Families of rows that turns and mirrors carry onto each other, the same ones carrying the whole set onto itself: the rest of each named row's family, in list order:
4 families of 8 rows:
novi: [  5   9 -13   1 -13 -14 -15  -5  11  11  -1 -25  -3  18   0   7   0 -12
   5  -8  -2  13   9   1  -1  -4   6   2  -1  -3  -5  18   0]
Fimi: [ -6  -7  -7 -12  -4  -1   3   1  16  -8   3   3 -13 -23  -5  -4 -12  -1
  -1  10  11   0   2  -8   3  -6  11   8   0 -15 -19 -14  12]
mos: [ -4   2  -6   1   2   6  -7 -10  21 -12   4   8 -10 -19   1  -5 -12  -5
  -7   8   8  -4   7  -7   4  -1   9   1   1 -11 -22 -15   9]
buv: [ -5   4   0  -3   2   4   3  -1  18  -6  -2  13 -10  -6   2  -1 -20  -3
  -3   6   6  -8  -3 -14  -5  -5   7   5  -6 -20 -20 -20  14]
Dako: [ -1  -2  -9   4  -2  -7  -7  -9  12 -17   2   2 -11 -19  -3   1  -8  -5
 -16   0   9 -12  13  -8  -1  -4  14   4   0 -15  -8 -15  16]
forer: [ -7   1   1  -3   4   3   3  -5  18  -3   1  14 -12  -8   1   3 -20  -3
  -6   7   9  -1  -2  -9  -4  -8   7   5  -9 -14 -18 -23  15]
Fidur: [  8   1 -10  -7  -7 -11 -10   6   9  12  -9  -9  11  24   3  23   2 -10
  -1 -11  -8   5  -4   0   4 -11  18   5  -6   8  -8  14   0]
lovu: [  2   3 -14  -3  -7  -8 -17  -2  13   2  11 -17   5  24  -5  13   2  -4
  -5 -12   2   3   4  -7   2  -1   4   7   5  -1  -9  27  -7]
pak: [  4   5  -6  -9 -12 -10 -13  -1   9   9  -6  -8  11  28   4  10   8 -10
  -4  -9 -12   1   8   5  -6 -10   4   3  -7   8  -6  13  -7]
Keles: [-12  -8  -2 -17   2   7   3   2  12  -7  -1  20 -10  -9  -6   5 -12  -5
 -10   7  -1 -10  -3  -8  -4  -5  11   6 -12  -6 -16 -20   2]
Nipu: [ -7  -6  -5 -13  -2   0   5   3  16  -6   1   4 -17 -18  -7  -2 -16  -1
  -1   9   9   0   2 -10  -1  -8  11   8  -2 -17 -17 -15  15]
zaka: [  1   8 -11   1 -12 -13 -16  -7  13  13   3 -23  -3  17   1   9   2 -13
   4  -6   0  19  11   4   1  -4   4   2  -4   1  -5  17  -3]
Luvos: [  4   7  -8  -9 -11  -8 -14  -4   8   9  -2  -9   5  28   0  12   8 -11
  -5  -9 -10   4  10   6  -8 -10   4   2  -8   9  -4  15  -6]
nafo: [  0   3  -7   1   3   3  -6 -12  15 -13  -1   4 -13 -18  -1  -6 -15   0
  -9   7   9  -6   6  -7   1  -4  14   3   2  -7 -19 -17  14]
Nor: [  0   0 -12  -4  -3 -11 -16  -7  11   6  13 -15   2  20  -5  17   1  -1
  -9 -12   7  11   6  -1   1  -6   6   9   1   7  -6  23  -5]
basu: [  6   3  -7  -1 -14 -16  -7   5  13  20 -12 -17   5  24   7  12  -4  -8
   7  -4  -1  17   0   4  -1 -10   8   4  -9   1  -7   7  -1]
bigin: [ -7  -3  -8   5  -2  -3  -7  -8  19 -14   9   7  -9 -22  -1   2  -3 -11
 -14   3   8  -7  15  -7   4  -2   8   2  -2 -17 -10 -14  10]
mede: [ -4  -4  -6   0  -3  -1   4   5  17  -5  -5  16 -11  -7  -1  11 -11  -5
 -11   7  11  -4   2  -4  -6 -11   9   3 -13 -14  -9 -28  11]
Zole: [  8  -4 -10  -4  -8  -6  -6  11  16  10 -10  -8   9  30  -1  19  -6   3
  -1  -7   2   4  -4  -2  -2 -11  13   5  -3   8  -8  14  -8]
zovu: [  4  10 -20  -5 -11  -8 -17  -1   6   6   5 -13   2  24  -3  20   8 -14
  -1 -10  -5   5  -1  -2   2  -4   8   4  -2   2  -9  22  -1]
zik: [ -8  -6  -5 -13  -4   1   5   3  18  -6   3   5 -16 -18  -7  -2 -16  -3
   1   9   8  -1   2 -11   0  -6  10   8  -2 -19 -18 -13  13]
ret: [  2   8  -9  -9 -12  -7 -14  -3  10   8  -1  -8   6  28   1  12   9 -13
  -4  -8 -11   3  10   5  -6  -9   2   1  -8   7  -5  16  -8]
lod: [  3   4  -6  -9 -11 -10 -13  -2  10  11  -4  -7  11  28   4  12  10 -10
  -4  -9 -10   4   9   7  -5 -10   4   3  -9  10  -6  12  -8]
Nuga: [  4   3  -7   0 -16 -13  -7   8  18  18  -9 -15   7  25   8  11  -2 -12
  11  -4  -4  14   0   2   1  -7   4   1  -8  -3  -9   9  -5]
nulo: [-10  -4  -8 -15   3   1  -7 -10   4 -17   6   8 -10 -18  -8  -4  -6  -2
 -15   4   3 -12   3  -6  -2  -3  12   9  -2  -3 -17 -14   6]
lur: [  2   8 -19  -6  -8  -9 -16  -5   5   9   9 -11   1  21  -3  23   9 -13
  -4  -9  -1  12   0   3   3  -8   9   4  -5   7  -8  18  -1]
mas: [  3  -1  -9  -6  -8  -8 -11   7  15  13  -5  -5  12  23   5  24   5 -14
   1  -9 -11   8  -3  -1   7  -8  13   2  -8   5 -10  16  -6]
tidef: [ -3  -1  -8   2  -7   1   4   9  18  -9  -6  15  -9  -5   0   7 -10  -8
  -6   7   6 -13   0 -11  -6  -6   7   1  -9 -23 -11 -23  10]
fud: [ -5  -6  -8 -12  -5  -2   3   3  16  -9   1   2 -12 -22  -6  -6 -14  -1
   0  10   9  -3   2  -9   2  -5  11   8   1 -17 -19 -14  14]
sir: [  3  -6  -9  -4  -8  -3  -6  12  24  12  -3  -3  12  28   1  21  -1  -2
   0  -5   0   9  -3  -1   3  -7   7   2  -6   6 -11  14 -15]
Tet: [ -9  -5  -4 -17   1   7   2   4  10 -10  -6  17 -11  -7  -7   3 -13  -3
  -8   5  -3 -16  -5 -12  -7  -5  12   7  -9  -8 -16 -18   5]
buvol: [-11  -4  -8 -14   0   4  -8  -8   8 -17   8  10  -8 -18  -8  -4  -4  -6
 -12   4   0 -14   3  -9   0   1   9   7  -1  -7 -18 -11   4]

Which other rows belong to the same family as fud? Fimi, pak, Nipu, Luvos, zik, ret, lod
Which other rows belong to the same family as basu? novi, Keles, zaka, Nuga, nulo, Tet, buvol
Which other rows belong to the same family as forer? mos, buv, Fidur, nafo, zovu, lur, mas

Families of rows that turns and mirrors carry onto each other, the same ones carrying the whole set onto itself: the rest of each named row's family, in list order:
4 families of 5 rows:
lere: [  2  -6  -6  15  -3  -2 -20   1  -3   6 -13   4 -14   3 -17  10   7 -10
  -9  11  24  -3  -9   9   6  -5  10 -14   1 -28   4 -12  11  -8   9 -15
  10  -5   3 -14 -12  -4  -9  -8   8  -1]
Sozi: [ 18  -9  27  -9 -10 -21 -11   2  -9  -4   6  -2   0  10 -13  15  -1   0
 -12  17  -2  21   8 -10   8 -18   0   2 -10 -25  -5  -3  12  -8  13 -21
   6   0   6  -4   2  -6 -13   7  -2  22]
tamik: [  8 -18  -2  15   1 -16  -2 -12 -29 -16   0  12 -17  -8  -8  15   6  -3
 -18   1   2  -1   1   6  17 -25  14  -5  17 -18  -7  14  -8  -4   7  -6
  -7   2  -2  -8  -5   5  -5  11  11 -12]
zudu: [  2  -4  -3  10  -1  -8 -17  -5   2   7  -6  -1 -15  -6 -21  20  12  -3
  -9   7  17  -1  -3   7   9  -2  13  -8   3 -22   0  -2   9   1  17  -5
   6 -12   4 -10 -18  -4 -19  -4   9  15]
rided: [ 19 -10  22   1 -18  -6  -6  -1  -3  -2  18  19 -37   1   0   4   3   6
  -8  12  12   7  -1  22  11  -2 -13 -15  -7 -17  -4  12 -11 -19  11 -20
  14  -6 -11  13  -2  -1   2  16   4   2]
dubaz: [ 12  -8 -11   9 -11 -25  -7  -5 -11  -1  11  -2 -12   2  10   2   9 -16
 -10  -2  15   5 -12  -6   2 -13  12   0 -14  -6   3 -16   1 -24   7 -17
  -9  -9   2  -3  -1  -4   6  11  -6   3]
gomu: [ 25  -5  31   0  -7 -18  -4   2  -1 -13  11   5  -6  11 -10   7   2  11
  -6   0   7  21  10 -12   7 -32   6   4  -8 -15   2  -2   7  -8  14 -17
  13  -2   8  -6  -2   0  -9  10   8  14]
Vop: [  3 -12  -1  11   6  -8 -10  -1 -22 -17  -4  12  -6  -1 -11   9  -4   6
 -13   4  10  11   3   1  18 -31   7  -1  14 -18 -11   9   1  -7  24 -11
 -10  -4 -11 -11   5   3  -3   7  15 -16]
zez: [ 11 -19   3   9   6 -15  -3  -5 -31 -14  -2   1 -18  -2  -2  19  -7   3
 -17   5   1  12  -1   2  19 -23  14   1  15 -12  -8  12 -13 -15   9 -15
  -4  -3   3   0  -4  -5   7  19   8  -9]
lelut: [  7  -3   2   5  -6  -4 -15  -5   1   7 -18   6 -10  -3 -19   8   8  -6
 -16   1  18  -1   3  18   7   6   3 -15   5 -31   0   1  15  -2  20 -10
  12 -11   1  -6 -16   0  -9   8   6  12]
mimo: [  6  -6   9   6 -28  -6  -2  -6  -4   3  19  18 -30   5  -2   2  -8  -4
 -21   9   8   6   0  21  13   1 -13 -15 -10 -12  -5  14  -6 -11  18  -8
   9  -9 -13   6   0   3   4  13   7  -8]
Pofe: [  2 -10  -4  -7 -16 -20  -5  -4  -6 -11  23   0 -16  -1   1   2  14  -6
  -5   8  11  -4  -9  -4   2 -11   0   6 -16  -5  -2 -14   2 -27   7 -22
  -1  -3  -8   6 -14  -6  -3  18 -10   7]
Pone: [ -1 -14  -1   7  -5   4 -15  -3  -7  13 -14   5 -18   0 -20   0  10 -12
 -12  12  25  -1  -2  11   3  -6  -4 -18   1 -26   7 -10   5  -6   9 -18
   6 -12   7  -3 -13  -4  -2  -4  11  12]
zose: [  7 -10   1  13   5 -15  -3  -9 -25 -17   1  10 -14  -7  -6  13  -7   6
 -14   4   0  15   9   5  26 -36  11   3  12 -10  -4   6   5 -15  20 -12
 -12  -7  -2  -4   4   1   5  10   9  -4]
buni: [ 20 -15  38  -1  -8 -16 -17   2 -11 -11   9  12 -10   5  -6   3   1  -3
  -1   5  10  16   8  -8   9 -29   2  -8  -1 -23   3   4  10   2  19 -20
  14  10   5  -7  -5   2  -8   8  13  15]
peku: [  6  -2  -7   6  -7 -19 -12  -7  -9  -9  22   6 -21  -4   5   1   7 -19
  -8  13   3  -6  -5   0   6 -20   5   4 -16  -3  -4 -20   2 -29  10 -14
  -8  -6  -6   8 -14  -5  -1  15   1   2]
nune: [ 19  -9  -8   1 -17 -19  -2 -11  -4  -6   5   0 -16   5   6  -3  12 -11
  -4   1  17   0  -5   0  -7 -15   0   9 -13  -6  -1 -24  -2 -17  13 -25
   0 -11  -6  -6  -9  -7   5  15  -8  12]
Ter: [ 22  -8  12  -3 -14  -2   1   3  -4 -16  16  12 -28   6 -12   7  -1  -2
 -12  14  11   7   3  25  19 -10 -16 -16  -8 -10  -8  13 -21   0   6 -18
   6  -4 -10   1  -6  -5   4  18   7   2]
Suk: [ 14 -13   4   1 -14  -3   0  -5 -12  -4  10  15 -29   5  -9  -2  -2   4
 -19  11  11   1   0  22  14 -11 -17 -20  -9 -15  -6  11 -19  -2   6  -1
   9  -8 -16   3  -2   3   3  22  11   5]
kobu: [ 26  -3  34  -2  -4 -14 -15  -2  -3  -6   1   9  -4   7 -13  12  -2  -9
 -11  10   8  26  13  -7   6 -15  -3  -7  -2 -22  -4   5   5   0  14 -26
   7   6   8  -2  -4  -9 -13   8   3  18]

Which other rows belong to the same family as Vop? Sozi, Pone, peku, Ter
Which other rows belong to the same family as lelut? tamik, rided, dubaz, gomu
Which other rows belong to the same family as Suk? lere, Pofe, zose, kobu

Families of rows that turns and mirrors carry onto each other, the same ones carrying the whole set onto itself: the rest of each named row's family, in list order:
5 families of 8 rows:
Vigip: [  5  -3   4  -1   5  -8 -24  -2]
reniv: [  6  23   9   1  22   3 -19   2]
kimav: [-3 22  2  8  8 10 -4 -3]
Koluk: [-6 -1 -5 15 14 -6 -3  5]
boko: [ -3   5  -4   2  34 -12  -9   5]
Vinud: [ -5  -7  10  -8  18 -13  -3 -10]
vara: [-16   0   0  -8  13  -3 -15 -10]
guf: [  5  22   3  -4  28   8 -11   2]
tol: [  3  -3  13  -4   5 -16 -15  -4]
Lopir: [  1  14   5 -14  13  -9   4 -13]
Pabun: [ 10  24   5   1   8  -9 -15  -8]
gef: [ -2  19  -6  -9  15  -8  -1 -13]
gover: [ 9 10 19  6 26  0 -6  6]
rone: [-5 -1 16  2 31 -2 -7  5]
baro: [-12   0  12  12  14   0  -6  10]
galel: [-21   6   0   7  13   1  -9  -1]
Bev: [ -6  -1  -2 -14  11   4 -11 -11]
sasa: [ 4 14 14 11 17  3  8  2]
bege: [  0  12 -10  -4  20  -9   5 -10]
tofon: [  9  17  -1   3  10 -19 -14  -4]
rido: [-13   2   0  14  12  -3 -11   7]
Pom: [ -7  13   1   5  31 -11 -16   7]
Padis: [  0  -6  -4 -13  20   4  -8  -7]
muzib: [ 15  11  14  -3   9 -10   0 -10]
fur: [  0   3   8  -2   8 -10   9 -13]
lik: [  2   5   8  -5  15 -10 -29  -4]
Vate: [ 13  -6   3   0  11  -4 -19   0]
Midom: [11 13  1 -5 30  7 -9  2]
Teli: [-11   2  11   8  22   1   6   2]
ril: [-4 10 13  3 14 14  1  4]
Suz: [-11   7   7   0  27  -6 -24   4]
mupa: [ 13  11  -4   8  11 -17  -7  -2]
Ked: [ -7  11  12   7  28 -11  -9  11]
tav: [ 1 21 12 -2 29  3 -3  6]
Vok: [ 10  -1  16  -8  19 -14 -11  -7]
tonab: [  8  15   9  -4  12 -23  -7  -6]
zakam: [ -3  -4   9 -13   6  -1  -5 -11]
Giba: [-1 11  3  6  9 16 -7  2]
fuvu: [ 9  5  0  8  9 13 -3  3]
Sideb: [ -7  18  -3  -2   6  -2  -2 -14]

Which other rows belong to the same family as Lopir? tol, baro, ril, Ked, tav, tonab, zakam
Which other rows belong to the same family as kimav? reniv, vara, Pabun, galel, lik, Suz, Sideb
Which other rows belong to the same family as gover? Vinud, rone, sasa, muzib, fur, Teli, Vok
Which other rows belong to the same family as boko? Koluk, bege, Padis, Vate, Midom, mupa, fuvu

Families of rows that turns and mirrors carry onto each other, the same ones carrying the whole set onto itself: the rest of each named row's family, in list order:
4 families of 4 rows:
pala: [ -1  -5   0   7  15 -24   6  14  -1 -10  -3  -7  11  -4   8   1   4 -12
  10 -12  15  10   5   2]
pupu: [ 10  -5  -6   1   9  -6 -16  -2 -14   1 -21 -13  12 -22  -5  19 -11   9
  -1  18  -4   3  15   1]
dof: [ 13 -10  -5  -2   8 -12 -11  -2 -11  -1 -19 -13   7 -23 -11  24  -7  10
   2  24   0   2   6  -2]
pifa: [  8  -8   6  -2  11  -6   6  13 -14  -3  -2 -29  24   5 -16   5   2  22
  -5   4   0   3  14 -13]
zuf: [  6  -2  -4  -1  -3 -16  -2 -10   0   2 -13 -23  -6 -12   3  -6  -5   5
 -10 -16  -2   3 -11   5]
ref: [ -5 -10   5   1  16 -24   7  14   3 -10  -4 -10   4 -10   5   2   5 -13
   6 -11  15   8   1   5]
zive: [ 19  -2  -9  -7   0  -8 -17   9  -5  -5 -11 -11   6 -20  -5  18 -13   4
  -4  21  -1   0  14  -3]
Baf: [  9  -1  10  -5  13  -6   0  16 -22  -4  -2 -26  20  -1 -13   9   8  10
   2   6  -6  14   8 -18]
Rufo: [ 11 -10  10   0  -2 -16   2  -3  -1  11 -17 -32  -7  -8   5   1 -11  -2
  -3 -14  -1   1  -7   0]
Lovus: [ -1  -5  -3   1  -3  -9   0 -11  -4  11  -4 -22  -7 -11   7  -3  -7   2
  -4 -18   2   5  -9   5]
Rut: [ 18   0  10   2  13  -7   4  15 -24   2   0 -21  20  -2 -16  10  11  13
  -3   7  -2   5   3 -12]
Mepob: [ 14  -3  -7  -2   7 -11 -15  -2 -12  -5 -19 -15  13 -19  -7  23  -8  14
   8  18  -4   1  14  -8]
lefib: [ -2  -4  -4  -8  -4 -15  -3 -10  -4   5 -10 -26  -5 -17   7  -1  -8   1
  -1 -19  -1   5  -9   0]
Kis: [ 14   1   7  -1  12 -11  -5  18 -24  -1  -8 -28  26   1 -12   8   8  11
  -4   7  -6  10   7 -12]
Deto: [ -2  -5  -1   4  14 -27   5  14   9 -11  -4  -9   6  -7   1  -3   7  -8
  11  -6  13   4   0  -1]
Kugu: [ -2  -4   3   7   2 -32   3   9   4  -7   3  -5  15  -8  -4  11   0 -14
   8 -11  12   6   2   1]

Which other rows belong to the same family as Kis? ref, Lovus, Mepob
Which other rows belong to the same family as zive? pifa, Rufo, Kugu
Which other rows belong to the same family as pupu? pala, Baf, lefib

